D: 4 groups of rows, each row roughly a mix of its group's hidden directions; some rows fit no group:
D (98 x 10):
[[-11,-2,19,-13,2,-10,-6,-33,-5,37],
[21,24,-11,31,4,3,-17,-26,5,-8],
[7,7,3,37,13,9,12,10,28,23],
[11,-18,24,-4,6,34,-9,24,17,8],
[-24,8,-15,-12,-14,0,-22,-20,33,4],
[-12,-15,28,15,5,-29,-20,-16,-16,-7],
[2,7,11,-35,-4,-13,-27,-30,-4,-8],
[-22,12,-13,-16,19,-5,-26,-14,0,30],
[-20,15,28,-2,24,-13,-25,-1,11,-18],
[3,43,6,18,16,-19,3,-13,-12,4],
[17,38,-8,-5,-3,4,10,-15,-32,1],
[17,-15,-4,23,-18,-24,-24,-3,24,-8],
[14,35,19,-5,-21,-23,4,13,-17,1],
[-34,7,-4,15,1,35,-11,-17,-2,11],
[-16,-17,-23,28,-17,4,20,-12,20,8],
[-41,1,11,5,-5,2,11,-4,-32,14],
[-21,13,-5,11,-19,37,-14,-17,16,7],
[8,-13,-45,2,-6,6,9,-20,-16,13],
[-20,-6,14,-5,8,-12,-7,-39,20,-20],
[-3,-2,-14,-1,20,37,-4,4,-19,-29],
[-19,-22,3,-45,5,-3,-4,7,-15,-5],
[14,-4,-6,-33,-21,-8,-20,-27,-14,8],
[19,-7,-7,-25,-26,-10,-7,-28,-23,7],
[26,-12,-11,16,-19,16,-2,13,17,-31],
[-18,-12,1,-10,-22,-1,-13,-16,-10,-41],
[-1,-16,3,7,-17,-29,2,3,-42,1],
[14,-21,-20,-8,-11,38,8,2,7,21],
[-3,-4,-4,-34,-5,1,-17,-37,17,-4],
[-15,8,5,-16,28,17,-3,-3,37,-15],
[-18,33,-28,-18,4,-18,0,1,20,0],
[6,-30,-15,15,-9,31,-16,-22,4,-7],
[-31,-5,14,18,7,34,-17,-2,-10,11],
[-9,-14,-8,-1,30,-3,-2,-19,38,14],
[22,-1,6,-1,22,0,10,17,-3,43],
[-23,-30,12,20,-8,11,-6,1,22,-23],
[13,-26,19,18,1,4,33,-13,15,-13],
[3,7,32,-23,-14,-19,20,24,9,-3],
[-11,15,-28,-2,-15,29,5,-23,19,11],
[-7,-27,12,17,-9,-23,2,-35,-11,-6],
[10,-23,30,6,24,-4,-12,27,-14,-4],
[-3,-13,-5,16,3,6,42,-23,12,-17],
[-14,-25,2,-43,11,-10,-6,14,-6,8],
[-13,-27,1,-22,-21,17,-18,-10,-16,20],
[-24,-35,-3,-27,-2,14,-9,-2,-2,21],
[-3,-1,-1,-43,-3,-4,-3,-5,-35,-8],
[11,30,19,2,-22,-13,-8,-13,-28,12],
[-36,13,15,0,-34,2,9,-5,-13,10],
[6,-9,-29,9,-34,2,-3,8,-8,29],
[-8,-29,-13,20,11,28,16,1,-8,-23],
[8,-43,7,-15,23,15,-8,-7,8,8],
[-35,1,-7,-5,-10,23,21,-9,-15,24],
[38,-12,-20,-21,-1,-15,20,8,9,0],
[-40,9,15,1,31,2,11,0,-14,7],
[22,-11,12,4,40,3,-16,16,13,-11],
[-10,21,-18,0,-23,25,-3,-21,27,4],
[21,13,25,8,-11,-17,0,-34,9,17],
[-14,-25,11,16,11,16,23,-25,-21,2],
[-26,1,18,4,-41,8,1,1,-18,12],
[11,30,0,8,-6,-3,0,38,-24,5],
[3,-19,18,13,-6,-24,9,-30,-25,-12],
[13,24,-4,28,-21,4,-1,-23,-9,-24],
[-13,38,-12,0,23,-14,-19,-7,-8,16],
[15,26,30,-3,-19,-25,9,-6,-14,11],
[19,-12,18,-7,-34,-25,4,19,-13,-3],
[-17,-8,-19,29,-30,-12,-11,3,3,22],
[-11,13,-12,-12,-14,35,13,-9,28,15],
[19,-36,-5,-8,7,26,8,18,-7,19],
[11,1,-31,6,-19,18,11,26,0,25],
[14,-3,14,-14,-3,-21,-2,-10,42,16],
[8,14,-34,8,5,10,-35,1,17,-9],
[11,-18,11,-12,-4,-12,-37,5,-25,19],
[28,-28,4,8,5,-22,-11,15,-26,-7],
[41,-4,-4,4,-11,-1,-23,4,24,-16],
[9,20,0,-27,-19,-20,-17,27,13,6],
[2,-23,-22,29,-19,5,15,12,-5,24],
[4,50,-20,3,-1,-1,11,-12,-6,-1],
[6,0,-28,-13,-14,20,-15,23,11,29],
[-14,29,28,8,18,-17,-8,7,-3,-24],
[-6,-23,-9,-8,-6,-29,-24,9,31,-5],
[39,3,3,17,8,-9,0,7,-2,35],
[-1,25,-16,33,-8,-7,-2,-6,33,-7],
[9,20,0,19,21,11,20,12,12,34],
[-7,-15,-5,-27,19,-16,-4,23,17,27],
[2,23,-29,9,-17,16,17,27,8,11],
[33,-14,6,7,10,-14,-5,14,4,36],
[-25,-23,12,-32,2,14,3,1,-21,-16],
[13,11,19,31,-3,-1,23,-21,-23,-10],
[21,-3,-24,-11,-18,14,-5,23,-13,28],
[31,-11,18,-15,-23,-21,6,24,4,-6],
[25,22,-8,-24,-1,-12,0,-7,-34,11],
[21,3,-6,-12,18,17,16,-9,-24,33],
[17,-21,33,-1,-20,-8,28,-6,8,-1],
[-21,-38,-4,0,5,26,15,2,-19,-6],
[11,6,12,8,-11,-1,-18,-44,-4,22],
[7,13,2,-30,-11,-22,34,9,15,0],
[28,-3,-4,0,-19,-6,24,-6,-37,1],
[-18,-17,-6,-8,14,-14,-6,21,38,15],
[-15,-7,-23,7,29,8,14,26,9,-23]]

the one row of each list that fits no group (the others fit one group, some only roughly):
    Z221: [17,10,22,0,9,-13,23,-9,-30,-24]
    Z533: [-11,1,12,-9,15,-39,20,9,-26,-4]
    Z819: [-37,29,-1,-3,23,-6,14,-15,4,-1]
    Z934: [-33,28,-14,3,5,8,11,-3,26,-15]
    Z267: [-16,-16,15,17,20,27,13,15,22,14]
    Z872: [34,-4,-11,-17,1,14,6,8,37,0]
    Z805: [-17,22,-1,-4,15,-10,15,-19,-26,29]
    Z624: [-7,11,-6,8,-48,22,-6,-10,6,7]
    Z158: [-27,11,-8,-22,31,-12,7,25,1,8]
    Z777: [29,18,-16,14,-19,-27,-18,-13,4,-5]
    Z729: [13,45,8,-21,-3,-4,-1,15,-15,-10]
    Z2: [-2,33,-5,23,-5,4,26,27,0,-9]

Z805
    Z19: [-18,-18,12,-1,-3,7,-4,-36,-17,27]
    Z360: [2,33,-15,-12,-16,-9,-2,-20,-22,-23]
    Z724: [-4,13,-27,-7,-1,26,-9,-1,18,34]
    Z842: [5,5,0,-4,19,15,-13,46,1,17]
    Z312: [3,-24,-20,3,-21,3,24,-34,7,3]
    Z413: [-5,8,26,-29,-10,-27,11,13,-1,23]
    Z215: [-12,19,-2,-31,-2,11,9,-11,-36,-12]
    Z447: [18,-21,-17,4,-12,14,39,-13,-12,-1]
    Z209: [-18,-14,-6,10,-27,-16,-13,-36,11,5]
    Z781: [10,21,-6,-14,-30,-19,4,-27,-20,-2]

Z724
    Z757: [-7,-9,-6,18,-23,-13,-19,-11,24,-31]
    Z862: [-11,41,-10,-10,-23,-11,-23,4,4,2]
    Z880: [3,21,-27,26,14,14,-25,-16,-7,-9]
    Z784: [-3,-16,19,-26,21,-2,-36,-12,7,1]
    Z370: [7,35,-5,9,-2,-6,2,24,-30,-18]
    Z690: [21,22,-11,-11,18,-20,5,13,3,34]
    Z699: [-31,1,33,-19,-5,-8,15,-2,12,20]
    Z499: [-1,-11,-18,-7,-34,-14,-22,-16,-14,21]
    Z419: [17,2,8,-15,-29,-6,-28,-16,17,21]
    Z991: [0,40,6,-11,3,-1,21,-11,4,-30]
    Z363: [22,-3,24,24,-16,3,18,-29,-11,-7]

Z699
    Z644: [4,-15,-15,20,-12,27,1,11,-28,-24]
    Z890: [23,-1,-37,5,-25,11,-8,-19,9,2]
    Z157: [26,-20,-18,19,-30,-7,-17,-4,-14,-4]
    Z764: [27,-19,-19,5,-20,4,-13,-16,23,-19]
    Z288: [28,6,14,-6,-38,-9,-3,18,15,-11]
    Z341: [-16,-8,-10,12,24,17,-9,-37,-11,15]
    Z980: [-5,37,9,5,3,-20,-5,-8,-30,18]
    Z807: [-6,-14,17,27,-16,-8,-27,0,-30,-4]
    Z342: [-20,-16,12,9,-18,34,0,3,-18,23]
    Z878: [-27,29,20,3,25,-16,-3,-4,8,-15]
    Z319: [8,-34,-10,6,-18,28,3,11,1,-24]

Z764
    Z831: [6,12,-26,21,-27,3,20,21,-13,13]
    Z133: [12,-1,5,1,20,15,-6,46,-10,14]
    Z95: [16,14,-6,-40,-11,3,2,-29,-3,-11]
    Z38: [-6,-14,-10,-25,-29,16,-25,18,-13,3]
    Z850: [-21,2,16,5,44,16,-11,6,8,2]
    Z494: [15,1,-2,-28,16,10,0,18,2,40]
    Z863: [-3,-44,11,-1,7,-6,-25,-14,0,16]
    Z398: [-21,-25,2,-10,27,-3,23,3,27,6]
    Z893: [13,-18,-18,-12,-26,0,18,-35,-8,-1]
    Z836: [8,-1,30,-11,-33,-4,13,6,-29,5]
    Z49: [-4,-18,11,-27,14,4,-40,4,8,13]
    Z571: [2,-21,-16,-4,-29,-8,1,-39,-3,7]
    Z996: [5,11,-9,-19,24,-9,8,20,9,38]
    Z948: [-8,-21,5,29,-2,0,-21,1,-37,3]
    Z454: [-5,3,24,-24,-18,-13,-4,-6,-22,32]

Z494
    Z662: [-6,-46,1,6,7,3,-20,-6,10,21]
    Z545: [0,-20,10,3,-26,3,-15,-17,-19,-34]
    Z396: [-9,-2,33,7,18,-21,15,21,-6,-23]
    Z956: [-20,2,27,1,36,-17,2,13,-15,-6]
    Z111: [-6,-22,-7,22,-20,32,-13,-3,-20,13]
    Z307: [-2,9,15,-11,-9,-43,18,14,-17,-8]
    Z247: [-6,17,14,-29,2,-13,-41,1,-8,2]
    Z973: [20,-10,-6,-6,-17,37,-4,3,30,6]
    Z809: [18,3,-19,-11,-32,24,2,-11,25,4]
    Z316: [-27,31,-21,1,-11,0,2,-13,10,-27]
    Z816: [18,-10,-16,16,-19,5,12,23,-22,27]
    Z17: [5,-25,20,-9,-4,-9,34,20,20,-10]
    Z997: [-7,35,14,-25,14,-3,-25,4,11,-11]
    Z405: [10,14,-21,24,-30,-5,24,6,-18,10]

Z396
    Z491: [-8,7,-15,20,9,20,30,16,29,-5]
    Z59: [-3,-7,-2,-10,-17,-12,1,-49,5,-12]
    Z65: [5,-34,1,25,3,23,17,-19,4,-15]
    Z129: [23,-6,12,-3,-8,-15,22,13,36,-16]
    Z569: [3,-19,21,-13,27,16,16,29,4,12]
    Z672: [3,3,-39,11,-23,10,-9,-28,-4,4]
    Z218: [-1,-1,24,-28,-28,-12,-6,-3,-14,26]
    Z344: [-33,7,-7,14,-26,15,-7,-23,-16,9]
    Z306: [17,33,-21,-8,-14,-19,-8,-18,-18,-6]
    Z299: [5,37,-25,2,-17,-16,-6,-18,4,-18]
    Z415: [20,21,3,-4,-11,10,-22,16,37,6]
    Z981: [-12,39,4,3,6,3,23,1,14,-28]

Z415
    Z21: [-18,21,4,2,-37,17,-10,-15,22,-1]
    Z122: [-15,-19,24,-15,15,-13,15,-17,17,25]
    Z768: [-2,-35,20,6,-30,6,-10,-3,-22,7]
    Z472: [9,-21,6,19,9,4,42,-7,-13,-16]
    Z255: [2,-35,10,-13,-36,17,-8,3,-11,1]
    Z207: [3,30,-20,-12,19,-10,8,8,11,32]
    Z718: [4,-20,4,-5,-13,9,21,37,5,-26]
    Z229: [26,-32,-10,-6,-15,4,5,-4,-26,21]
    Z712: [-6,33,-2,6,27,-18,22,21,-5,-4]
    Z377: [14,-25,19,16,-22,3,-16,-15,-12,-26]
    Z932: [13,40,-15,3,-10,-11,-17,20,-5,-16]
    Z408: [1,28,-14,11,8,1,-33,-28,-1,13]

Z768
    Z602: [8,-24,-6,9,15,10,11,6,38,-23]
    Z620: [-29,17,13,16,19,-1,4,-4,28,-22]
    Z769: [-2,-38,12,0,33,15,-9,4,14,3]
    Z40: [20,18,-31,2,-4,-7,-10,-22,25,-15]
    Z793: [1,-21,11,-15,-5,-17,-10,-44,-8,-7]
    Z539: [21,-22,-3,-12,-38,14,9,13,-1,15]
    Z195: [-3,-41,11,-22,-12,-5,-16,0,-17,-16]
    Z612: [21,24,0,-4,8,-11,-5,1,41,-18]
    Z99: [24,-18,3,25,-4,-2,16,-30,-21,2]
    Z148: [18,-38,19,12,8,2,-5,15,8,23]
    Z502: [43,-16,6,13,-10,-18,-16,1,-8,15]

Z99
    Z323: [-15,-18,3,-5,6,43,10,8,-3,24]
    Z590: [2,26,-17,10,23,-5,-16,-19,23,-22]
    Z86: [6,21,-18,10,-26,-12,-15,-18,2,-30]
    Z904: [25,20,-9,-39,-3,17,-6,11,-2,9]
    Z90: [18,-14,-1,-13,-43,12,-22,1,-9,-3]
    Z565: [-9,30,1,31,4,27,22,-8,4,-4]
    Z283: [-8,-27,6,4,-5,-6,2,11,-46,10]
    Z418: [-33,5,10,20,27,-13,-7,-8,-23,-9]
    Z237: [-5,-16,4,-22,11,-11,23,26,31,-5]
    Z916: [-5,-31,29,-2,-3,-1,24,-24,0,15]
    Z68: [3,-6,36,0,18,-25,5,-26,10,10]
    Z364: [-15,-17,11,-16,23,13,11,26,5,28]
    Z222: [-2,-21,-9,1,18,26,26,-8,30,-7]
    Z858: [11,-14,-19,9,-32,-5,24,-25,-11,9]

Z68
    Z547: [-13,-23,17,-7,23,21,19,18,4,23]
    Z601: [28,-11,-36,7,-16,9,-14,-19,7,2]
    Z199: [13,-10,-8,7,-49,-9,-10,-6,-16,0]
    Z389: [2,33,-7,20,34,-16,2,-9,13,-5]
    Z184: [23,-20,17,-9,-37,8,6,16,-1,-13]
    Z763: [-11,-19,11,22,-19,15,-7,-16,-3,-35]
    Z4: [26,16,-14,5,-7,-14,-11,17,33,-19]
    Z294: [-4,7,12,13,27,9,-8,44,4,3]
    Z165: [12,-43,4,19,9,-1,20,-14,-13,3]
    Z163: [18,18,-27,-9,-4,-14,3,-19,34,7]
    Z811: [-14,14,16,21,15,-4,29,-6,6,-32]
    Z258: [17,-9,-6,-17,37,13,15,14,24,5]
    Z776: [39,-17,-19,-16,-2,6,11,6,24,2]
    Z240: [18,23,-14,-10,-20,-1,0,-11,38,-11]

Z163
